A single turn carries every row of the set below to another of its rows. Some are shown first; where does it send the rows asked next?
Sav: [ -1  23   7   1  -9   2  -8   4  17  -5 -10   3  10]
Sisus: [-3 24 12 -2 -6 -6 -3  4  8 -4 -9  1 14]
subur: [ -3  11  16  11  11  -2   5  -7   8  -6 -14   9  -2]
kegul: [  8   4   9   3   3   1  10  -3   3 -16   4   3  -7]
tis: [  3   5   3   5   7   3   6   1   8 -12   0  13  -7]
zad: [  5   1  12   7   4  -3   8  -5   4 -17   3   4  -7]
gimuz: [  5   9  20   0  -5  -3   8  -8   0 -18  -3  -4  -3]
lag: [  3   1   6   0 -15  -3  -3   5  12 -15   1   4  10]
gesus: [-4  5 16 12 12  0  1 -5  9 -6 -9 10 -1]
Vaki: [  2   5   9  10  11   0   7  -3   8 -10  -4  11  -6]
ranez: [  5  15   4  -5  -9  -5   0   7   6 -12   6   0   9]
kimiz: [ -1  16  16   6  11   2   6  -6   8  -3 -16   8  -1]
Neve: [ 3 17 -1 -2 -1 -3 -1  9  9 -6  4  7  9]
firu: [ -1   7  14   0 -18  -5  -4   1  12 -13  -8  -1  13]
roba: [  1  21  10  -1 -16  -1  -8   2  14 -10  -7  -2  10]
Tikev: [  2  13   7   0 -13   5  -8   3  14  -8   2  -4  14]
Tesu: [ -1  16  24   3   0  -2   6 -10   3 -10 -15  -2   1]
gesum: [ -6   8  24  11   6  -4   0  -9   6  -9 -13   3   2]
Mul: [  2  -2  17   7   1  -4   3  -6   3 -18   3   2  -4]
voge: [  4   3   4   6   9   9   5  -3  12 -12 -12   9  -4]
teda: [ -3   9   5   4  -4   1  -5   6  18  -3 -12  12  12]
pem: [ 3 13  4  1 -9  6 -7  4 16 -7  2  0 13]
vid: [-1 22  4  0  1 -3 -2  7 11 -2 -6  7 12]
dutor: [ 2  2  0  3 -7  1 -3  9 16 -8 -1 11  9]
pumi: [  5  16   6  -3 -17   0  -6   4  13 -13   0  -1   7]
gano: [  0  16   9   0 -12   5  -8   2  15  -7  -2  -4  15]
tema: [ -1   8  20   3  -2   2   4 -11   7 -15 -21  -3   1]
gudel: [ -6  17  21   5   1  -3   3  -8   6  -8 -20   3   1]
Zepen: [  2   5  21   6  -3  -7   7 -10   1 -18  -3  -2  -3]
dak: [  1  20  12  -5 -12  -8  -2   3   5 -10  -1  -3  12]
kizud: [-1 16  7  1 -9  6 -9  2 17 -4 -4 -1 15]
dedur: [ 2 19  1  1 -6  4 -7  7 18 -5 -5  7  7]
ves: [ -3  12  24   9   2  -6   5 -11   5 -11 -14   1  -1]
veni: [  5  15   0  -1 -11   3  -6   7  16 -11   2   4   5]
Kufi: [  1  -1  11  10  10   0   3  -2   7 -12   1   9  -4]
nuga: [ -2   4  25   8  -2  -6   2  -9   3 -16  -5  -2   0]
Gab: [  5   2  16   1  -7   2   6  -9   5 -22 -10  -4  -2]
Ropu: [ -1  10  22   1  -9  -5   5  -8   2 -18  -9  -4  -1]
zigeg: [ -4  13   9   8  10   3   4  -2  11  -4 -14  13  -2]
bere: [  5   3  10   1  -5  -3   7  -2   2 -21   3   2  -6]
rebom: [  8  -2   6   2   0   6   7  -4   7 -20  -4   2  -5]
baz: [ 1 14  4  2 -7  7 -8  5 17 -4 -1  1 14]
Zimi: [ -1   9  12   6   7   6   3  -7  11  -9 -22   6   0]
nibug: [ -6  12  14   3 -11  -3  -5   2  15  -6 -16   4  15]
Sar: [ 4  9  7  6 12  5  8 -2  8 -7 -4 11 -6]

Neve -> dak
kizud -> pem
Now find these:
Sar -> gimuz
veni -> roba
gudel -> tis
gesus -> Mul
Gab -> Zimi
Zepen -> subur
teda -> lag

